In the data rows, 128 means zero.
Some points, each followed by its number:
[108 128 115 118 127 141 119 138 124 122 112 113 125 141 105 117 101 120 126 133  52 120 132 125 137 109 115 107 155  94 123 110 101  96 111 115 143 139 124  94 133 110 130 109 128 129 114 104] 0
[178 151 147 142 163 151 172 183 161 193 196 165 185 168 198 207 188 151 182 146 169 179 176 178 141 157 192 188 183 182 220 181 193 173 175 161 162 162 186 174 181 170 189 157 157 147 169 181] 1
[103  89 103 122  59  55  61  54  61  78  92 108 127  99  82  80  86 101  65 164 183  78  42  89 102  36  87  68  88  86  72  54  70  64  69 115  91  67  79 102  74  52 113  70  78 103 105  49] 2
[ 63  92  72 134 125  94 110 105 140 118  95 100 104 106 108 128 120 123  99 120 104  94 104 113  64 104 122 112 136 137 118  90  86 100 122 114  66 128 109  98  88 110 126  93  19  91  98 102] 3
[159 160 177 129 129 167 143 115 161 147 141 146 133 151 110 155 149 112 157 113 123  91 138 173 146 152 170 121 131 152 129  95 121 127 135 103 144 129  79 130 118 136 124 145 120 176 153 126] 4
[ 82  70 102  98  88  87  84  78  73  91  98  99  62  83  71  84 102  97 132 126 171  79  97  90 103 120  99 104  75  88  93  91 111 107  95 139  94  97 101 119  89 114  79  97  98 109  92 117] 5
[203 148 140 123 105 167 137 142 193 128 165 148 159 118 108 210 175 106 134 121 126 118 111 128 149 117 160 163  99 177 125 141 110 136 130 136  95 126 147 141 122 144 120 116 133 141 146 163] 6
[ 96 172 103 105 147  87 118 125 124  94 104 135 136 132 155  93  74 149  96 168 124 136 144 122 144 126 135 121 133 127  88 119 100  96  80 185 155 113 114 115 104  77 149 117 111 127 147  76] 7
[110 201 136  90 192 108 141 129 134 125 100 140 168 151 139 104 100 181 115 147 129 187 155 140 152 125 146 131 154 169 120 103 102 111  93  86 180 141 122 137 156 102 166 140 161 106 171 110] 8
[ 86  86  35 131  74  71  72  55  83  75 105  64  95  52  81 105  62  59  71 137 128 102  82  63  43  59  86  69  74  75  61 106 106  80  82  97  40  64  41  78  90  59  62  85  62  64  72  92] 9
[ 94 164 123 139 153  97 133 142 114 108  77 116 160 115 140  86 104 171 110 126 146 157 138 130  94  90 124 122 146 126  75  92 113  98  94 127 148 110 112 119 117 115 151 112 132  85 152  83] 10
[160 130 184 122 154 166 175 158 167 185 171 136 168 189 176 141 185 186 131 117 122 206 199 194 151 165 141 168 202 140 196 151 176 126 179  94 210 211 168 129 180 156 192 193 190 175 206 135] 11
[110 134  94 125 116 144 120 116 131 114 160 151 118 130 138 128 131 106  86 126 123  97 135 119 134 116 119 129 130 109 124 148 135 144 108 149  97 137 122 107 100 108 112  92 147 107 160 113] 12
[174 249 185 145 217 182 215 221 179 173 175 206 240 204 221 133 195 255 170 143 122 251 221 229 180 161 182 200 214 185 142 171 204 186 164  95 188 200 191 191 218 196 203 226 238 195 212 165] 13
[148  89 139 128  90 145 122 130 112 125 152  89 103 129 115 135 137  97  91 145 104 116 147 146 105 130 117 108 138  85 141 129  97 104 138 136 132 162 126  94 118 130 124 140 138 137 119 121] 14
[ 97  63 126 135  85 104 132 101 115 141 117  51  73 114  76 117 116  83  92 142  86  86 133 124  83 133  86  75 107  77 131  96 103  86 125 126 108 123 102  79 106  98  83 120 134 109  93  97] 15
[185 134 196 155 132 198 199 178 170 183 204 137 161 179 153 170 214 152 172 127 167 159 169 202 175 180 147 155 210 158 215 169 176 175 198 131 179 211 196 154 175 181 198 180 196 209 138 176] 16
[108 135 106 116 120 146 143 146 130 129 133  87 109 152 110 148 108  98  90 131 127 101 149 125 141 165  88 117 144 130 109 129 104 104 106 114 135 152 136 109 123 114 131 122 130 149 128 114] 17
[113 156 105  99 127 127 138 154 144 102  87 105 123  95 114 118 114 113  96 145  96 125 161 121 114 116 142 114 104 114  89  93 111 104 112 145 102 125 109 112 158 110 132 127 133 103 137 118] 18
[101  91  70 131  75 105 119 101 103 100 116  79  88  73  94 132  63  71  68 154 135 115 123  98  90  77  98  93  84  92 139 100 118 104  90 149  99 116  75  94  98  94 116 119 121  71 107 111] 19
[156 131 118 160 108 130 143 167 153 151 133 101 139 125 119 143 147 152 130 137 120 125 170 153 111 139 129 116 133 134 136 159 141 112 155 149 108 146 144 111 152 128 126 149 140 137 150 156] 20
[ 94  97  56 129 103  67  99 102 105 114  93  83 111  96 107 114 111 111  93  44 195  95 102 100  66  77 116  64 108 126 142  75  95  72 128 128  85  70 108  74 110  83 124 124  46  74  81  98] 21
[ 99  82  86 175 131 111  88 108  89 112  97 152 114 101 123  94 114 125 129  40  90 116 103  75 108 131  87 164  97 112 109 131 144 148 137 130  79  95 111 146 113 131 100 104 106  78  93 131] 22
[142 150 173  96 166 151 141 132 139 148 148 161 148 160 162 130 165 160 182 148  99 138 149 135 163 174 133 179 141 111 149 161 172 162 146 125 166 162 175 163 136 173 130 151 144 150 117 169] 23
[114 108 118  64  93 105 109 108  83  90 140 127 140 173 163  68  97 114  87 108 114 117 116 108 155  97 110 105 120 114  99 104  86 103  94 147 133 108 104 139  83  78 139 114 110 120 141  48] 24
[ 94  79 125 134  85  91  98 100  63 113 128  93 115 117  81  98 119  96  93 173 156 139 135 117  98  94  92  70 117 102 107  95 110  71 103 120 153 147 120  87 109 107 114 110 120  97  89 101] 25
[126 149 144 101 169 155 149 145 162 184 151 154 145 157 161 181 154 168 156 116 129 138 164 162 107 141 173 150 172 165 175 151 148 145 194 114 141 150 168 174 165 140 153 165 110 132 166 188] 26
[133  97 114 118  88 120 139 106 122 116 101  59 114  86  78 115 145  99 108 107 129 113 136 135 107 113  99  89 112  95 127  85 111  87 104  91 117 132 109  65 126 114 107 130 109 129  97 111] 27
[142 174 169 101 151 104 141 122 136 125 162 177 180 191 173 137 125 164 141 127 107 132 146 155 187 118 161 160 164 163 144 156 120 140 133 182 151 140 147 153 122 137 175 152 139 168 160 118] 28
[132 104 102  82  90 120  78  67  87  65  94 113  72 103 105  87  94  89 135 126  29  59  75  89 103 101  62  94  82  95  89  92 132 101 109 165  89 116  58 122  72 106  86  75  89  99 104 129] 29
[120 128 151 146 159 141 116 105 113 130 130 149 122 126 149 121 156 150 165 119 167 133 124 114 147 142 117 153 119  99 128 136 139 168 140 157 131 139 142 152 136 165 136 116 135 119 120 138] 30
[129 119 145 137 147 168 178 153 127 143 135  90 110 120 106 164 150 100 129 126 174 123 154 158 126 140 133 114 129 137 158 130 142 113 142 116 143 160 117 116 185 153 135 133 167 138 116 139] 31
[136 109 141 127  97 142 143 141 132 148 133 105 122 130 116 136 171 104 137 114 128 110 113 145 101 125 121 131 148 112 129 116 127 116 151 143 121 139 134  94 119 136 130 146 137 138 111 133] 32
[158 135 120 128 138 111 146 127 143 158 143 114 122 130 148 169 107 126 132 165 147 161 137 149  77 126 149 137 134 154 162 148 142 143 173 140 129 129 123 144 156 135 105 154  92 125 134 125] 33
[ 92  96  99  95 112  87 114 126 106 107  79  66  87  80  76 100  80  95  81  87 152  90 133 115  80  99  90 100  96  97  83 102  92  58  91 105 112 114  84  77 111  98  85  78 131  91  95 102] 34
[125 104 138  36 148 118 108 128 103 113 128 155 117 114 157 107 115 146 161 120 128 140 119  77 123 151 109 154 108 125 126 154 162 164 159 157 117 114 132 160 154 164 108 103 145 103  97 150] 35
[166 132 162 181  93 154 118 115 134 129 172 150 180 142 147 155 144 141 130  86 119 108  98 142 155 100 138 158 140 147 143 110 136 149 140 114 128 128 162 146  86 141 157 138 139 142 141 123] 36
[ 69 104  85 190 143 119 123 129 153 120 139 130 114 121 113 108 121 131 108 143 103 106 131 120 104 125 135 117 146 124 122 125 127 111 133 125  88 138 111  98 106 113 162 103  88 104 118 125] 37
[112 106 110  96 122  99 117 121  85 121 107 138  82 110 145 105 120 127 146 138 153 121  96  91  99 147 122 150  93  90 115 132 142 138 119 148 112 102 114 146 132 147  92 105 108 113 101 135] 38
New points follow, each followed by the numbers of its three nearest points above by angle, seen from the average point of the numbered points, nearest first.
[117 122 129 128 110 123 138 151 158 121 118  99 124 125 125 146 128 104 124 156 150 121 136 134 126 152 100 108 118 130 128 109 119 125 114 140 128 142 121 125 150  98  91 108 135 155 112 125] 17 31 15
[187 152 148 143 101 180 133 100 140 114 125  99  99 117 127 166 117  82 136  96  98  93 102 154 146 126 148 107 103 143 132 113 145  99 122 147 154 139  53 101  96  99 111 131  93 170 162 132] 4 6 29
[124 115 103 123 146 126 118 144 127 112 148 102 110 113 133 153 108  85  96 255 179 124 144 108 121 112 143 131 132 119 142 134 135 152 126 126  80 116 114 102 119 127 133 119 147 113 148 141] 19 12 33
[130 124 138 103  83  87 119  86  76  92 138 108 144 137 127 105  91 113  84 123 163 129  84 111 136 104 148 110 131 134 108 109  87 105  84  52 123 100 128 121  81 102 121  96  97 104 139  71] 2 24 9
[146 139 113 118  86 126 110 107 140 103 127 144 110 126 123 140 107 107 116  95  63  80  81  94 134 114 131 119  77 140 100 116  93 131  97 123  83  75 115 116  81 102 106 114 103 135 125 102] 29 9 2
[145 128 112 156 100 112 114 133 104 105 132 138 148 130 141 120 121 130  94  94 120 114  96 112 147  99 128 129 136 144 102 119 101 149 108 117 142 111 118 134  73  92 137 117 106 122 131  85] 24 36 2
[124 120 116 186 111 111 134 172 150 144 136 114 136 144 133 156 123 115  85 137 175 135 140 121  93 110 130 124 137 133 141 142 163 130 119 120 129 137 103 126 146 121 138 131 105 103 133 141] 33 20 1
[101 105 141 213 143 115 121 118 116 124 132 177 133 120 174 100 114 140 140  91 138 118 123 106 136 157 130 169 127 124 134 175 163 161 160 133 126 118 179 171 149 174 146  94 137 114 115 156] 30 22 23
[184 129 150  66  85 154 131 117 146 117 124 158 116  97 118 178 152 118 145 125 150 105  96  84 166  93 174 132 125 184 124 119 119 132 123  86  94  99 117 136  89 116 123 137 103 129 129 158] 6 4 36
[163 204 136 141 203 170 193 186 192 156 142 149 191 163 158 159 156 176 158 151 150 171 184 180 166 174 180 143 179 173 138 155 160 146 140 117 152 163 163 150 218 154 178 176 196 154 192 174] 13 1 11
[119 174 103 166 145 134 167 190 137 149 116 106 143 139 136 115 127 153 131 118 116 160 160 131 131 155 142 131 170 135 108 142 123 133 126 108 142 118 116 131 145 140 141 145 138 161 150 146] 13 11 20
[133 109 121 175 139 118 119 132 109 110 136 153 132 120 152 107 138 127 156 124 155 116 117 115 129 156 117 171 114 102 103 130 144 145 147 104 133 101 157 160 127 153 105 118 144 120 107 137] 30 38 22
[ 83 130 112 122 116 145 113 129 153 118 149 121 118 124 121 141 127 120  99  91 129 127 144 120 114 142 135 139 127 136 132 135 129 136 124 137  83 159 115 134 109 130 132 107 132 145 132 121] 12 37 17
[117 111  86 127 131  89 101 114 137 166 109 109 130 136 146 179 143 132 130 147  71 137 130 137  54 120 151 116 125 167 164 124 107 110 155 135 109 121 142 113 117 119 147 153  75  71 100  96] 3 33 21
[154 149 165 151 113 180 151 136 173 176 159 126 122 137 122 146 175 155 194 135 129 133 124 160 165 157 164 125 127 152 157 117 135 128 119 179 150 166 143 119 129 127 126 189 161 176 167 142] 16 4 1
[111 117 142  90 133 140  92 128 109 134 127 140 110 147 133 118 157 130 162 129  68 102 114 128 128 152 130 126 101 111 129 112 128 130 137 169 145 120 128 122 117 158 100 129 141 136  98 137] 35 23 38
[164 142 172  92 174 151 142 147 134 125 131 173 146 148 145 123 151 165 178 129 132 172 143 129 181 190 150 171 132 128 150 163 162 186 142 120 148 138 167 163 161 165 114 125 168 151 126 167] 23 13 1
[136 139 116 138 101 105 119 106 123  90 132 129 159 139 136 125 104 112  99  37 117  92  95 116 170 113 143 118 134 145 118 131  89 135 107 132 120  90 118 141 102 101 132 113  91 150 119  99] 24 36 21
[140 131 142 106 114 156 148 140 130 149 151 123 145 154 117 160 162 129 106 105 178 145 153 180 159 141 136 127 155 149 157 138 150 115 144 141 166 152 152 109 156 132 153 133 160 166 148 156] 16 11 1
[118 118 131 140 124 134 149 148 160 158 136 124 132 148 115 133 117 126 125  97 131 116 128 149 135 136 114 102 133 132 138 139 104 115 120 191 157 134 129 131 138 114 147 129 143 147 127 142] 16 20 28
[134 112  89 135  52 103  87  86  99  88  90 119  82  50  74 142 103  63  89 161 122  85  83  87 108  34 143  96  82 121  83  95  81 117  85  79  53  59  87  99  81 100  69  90  88 101 124 102] 9 2 19
[113 120 124 172 129 143 164 132 131 138  93  94 102  94  79 134 146 132 110 120 132 117 117 131 111 135 129 101 119  93 108 135 105 112 126 140 106 131 115  90 149 122 134 122 147 132 111 132] 27 15 31
[ 85 109  95 134 108 115  92  88  92  90 102 133 102  87 112  91 100 106 154 153 166 106  97  91 103 142  84 112  82  72 103  86 147 125 116 135 106 136 103 121 115 118  70  95 145  88  99 149] 5 38 9
[157 116 159  97  91 125 125  87  93 159 187 121 189 194 146  88 156 142  95 236 179 136 117 146 134  88 127 137 150 122 148 109 150 163 137 156 152 145 157 106  99 133 181 148 121 144 136  91] 28 16 11
[159 115 142  51 104 161 123 102 118 116 129 124 107 137 105 125 119  78 144 136 137 106 121 115 146 124 105 109  85 137  88  94 135 111 112 151 133 143  61  98  90 123  87 146 100 148 120 135] 29 5 27
[100  91 124 174 129 115  98 114 101  98  92 117  85 102 128 109 132 113 132 143 131  98  96  91 106 101  91 121  95  93 111 125 126 134 115 182 121  96 127 120 119 117  82 102 101  93 106 119] 5 38 22
[143 131 131 108 142 150 142 161 149 153 128 102 141 130 108 129 152 131 128 153 106 174 162 150 132 138 118 108 148 120 157 136 137 120 133  60 146 138 132 127 150 134 148 123 136 144 119 136] 11 16 13
[165 186 151 132 162 162 203 205 178 165 135 138 158 164 165 141 155 176 140 113  61 176 203 181 150 168 160 148 180 159 139 156 160 168 143 117 161 155 171 163 180 179 175 164 158 172 168 151] 13 11 16
[138 132 172 141 120 153 132 135 167 156 121 100 117 114  59 131 150 113 125 159 174 100 112 142 125 126 163  96 122 164 108  76  92 117 106  84 105 141 133  76 142  93 122 171 120 147 157 120] 4 27 31
